[[ 41 -52  20  -6  41  -4]
 [-12   7 -22  27 -12  -3]
 [ 38 -46  21  -6  39  -4]]
:
[[ 41 -12  38]
 [-52   7 -46]
 [ 20 -22  21]
 [ -6  27  -6]
 [ 41 -12  39]
 [ -4  -3  -4]]

[[  9  -7   8   5  -3  -1  -3   3]
 [ -7  -4   5 -26  -3  10  -3   3]
 [ -7 -19   8   5 -15 -10  -3   3]
 [-17  -7  -9  27  -3  -1 -13  -1]
 [ -7   5  12   5   6  41   6  -2]
 [ -7  -7   6   5  -5  -1  -3   3]
 [ -7   9   8   5  -3  -1  -3   3]
 [ -7 -36   8   9  -3 -24   8   3]
 [ -7 -32   8   5  -3  -8 -10   3]
 [ -7  27   8  -9   4   7  -3   3]
 [ -7  -7   8   5 -21  -3  -3   3]
 [ -7  -7   8  32 -23  -1  -3   1]]
:
[[  9  -7  -7 -17  -7  -7  -7  -7  -7  -7  -7  -7]
 [ -7  -4 -19  -7   5  -7   9 -36 -32  27  -7  -7]
 [  8   5   8  -9  12   6   8   8   8   8   8   8]
 [  5 -26   5  27   5   5   5   9   5  -9   5  32]
 [ -3  -3 -15  -3   6  -5  -3  -3  -3   4 -21 -23]
 [ -1  10 -10  -1  41  -1  -1 -24  -8   7  -3  -1]
 [ -3  -3  -3 -13   6  -3  -3   8 -10  -3  -3  -3]
 [  3   3   3  -1  -2   3   3   3   3   3   3   1]]

[[ -7   8 -12 -27  27]
 [ 13 -21 -12  -8   4]
 [ -8  20   3  16   7]
 [ -2  -4   2 -21  14]
 [-32 -23  -6  53  18]
 [ 15  -3  -1 -30  -6]
 [ 36   7  14  11 -25]
 [ 18 -10  -2  -9  12]
 [ -1  19  12   9 -15]]
:
[[ -7  13  -8  -2 -32  15  36  18  -1]
 [  8 -21  20  -4 -23  -3   7 -10  19]
 [-12 -12   3   2  -6  -1  14  -2  12]
 [-27  -8  16 -21  53 -30  11  -9   9]
 [ 27   4   7  14  18  -6 -25  12 -15]]

[[ 40   4  -9 -25  11 -10 -11  26]
 [  8   3  -4   3   8  -3  -7 -19]
 [ 39   2  -8 -28   7  -9  -9  -6]
 [-14   2  -1  21   5   1  -3  -1]
 [-49   1   4  50   0   8   2  26]
 [-24  10  -8  55  21  -3 -15  -2]
 [-49 -15  23  -6 -39  20  32 -27]
 [ 38   1  -6 -31   5  -8  -6   9]
 [-15  -8  12 -14 -21   9  17  -4]
 [-13   3  -1  21   5   0  -3  -1]
 [-11  12 -12  50  28  -7 -20   4]
 [ 31  11 -18  11  30 -15 -25  -6]]
:
[[ 40   8  39 -14 -49 -24 -49  38 -15 -13 -11  31]
 [  4   3   2   2   1  10 -15   1  -8   3  12  11]
 [ -9  -4  -8  -1   4  -8  23  -6  12  -1 -12 -18]
 [-25   3 -28  21  50  55  -6 -31 -14  21  50  11]
 [ 11   8   7   5   0  21 -39   5 -21   5  28  30]
 [-10  -3  -9   1   8  -3  20  -8   9   0  -7 -15]
 [-11  -7  -9  -3   2 -15  32  -6  17  -3 -20 -25]
 [ 26 -19  -6  -1  26  -2 -27   9  -4  -1   4  -6]]

[[-50   4 -11   9  -5]
 [ 25   9 -19  16   6]
 [  3  15  -9  -3  -6]
 [-23  -4  -4 -27  15]
 [  8  17   9 -10 -37]
 [  4   5 -17  10 -11]
 [  5 -22  10  39 -26]]
:
[[-50  25   3 -23   8   4   5]
 [  4   9  15  -4  17   5 -22]
 [-11 -19  -9  -4   9 -17  10]
 [  9  16  -3 -27 -10  10  39]
 [ -5   6  -6  15 -37 -11 -26]]

[[-25 -20   3  10 -12  40 -38 -23]
 [-26 -19   3  10 -12  40 -38 -24]
 [-26 -20   2   9 -12  36 -39 -25]]
:
[[-25 -26 -26]
 [-20 -19 -20]
 [  3   3   2]
 [ 10  10   9]
 [-12 -12 -12]
 [ 40  40  36]
 [-38 -38 -39]
 [-23 -24 -25]]

[[-29 -12 -42  42 -17  18 -15 -22  32  37 -39  23  40]
 [-40  29  17  39   5 -20   4  12  -9  24  13  20  39]
 [-34 -11 -33  26 -16  25 -11 -16  39  22 -34  25  25]
 [-43  -3 -24  25  -1  19 -10   2  32  27 -10  26  16]]
:
[[-29 -40 -34 -43]
 [-12  29 -11  -3]
 [-42  17 -33 -24]
 [ 42  39  26  25]
 [-17   5 -16  -1]
 [ 18 -20  25  19]
 [-15   4 -11 -10]
 [-22  12 -16   2]
 [ 32  -9  39  32]
 [ 37  24  22  27]
 [-39  13 -34 -10]
 [ 23  20  25  26]
 [ 40  39  25  16]]
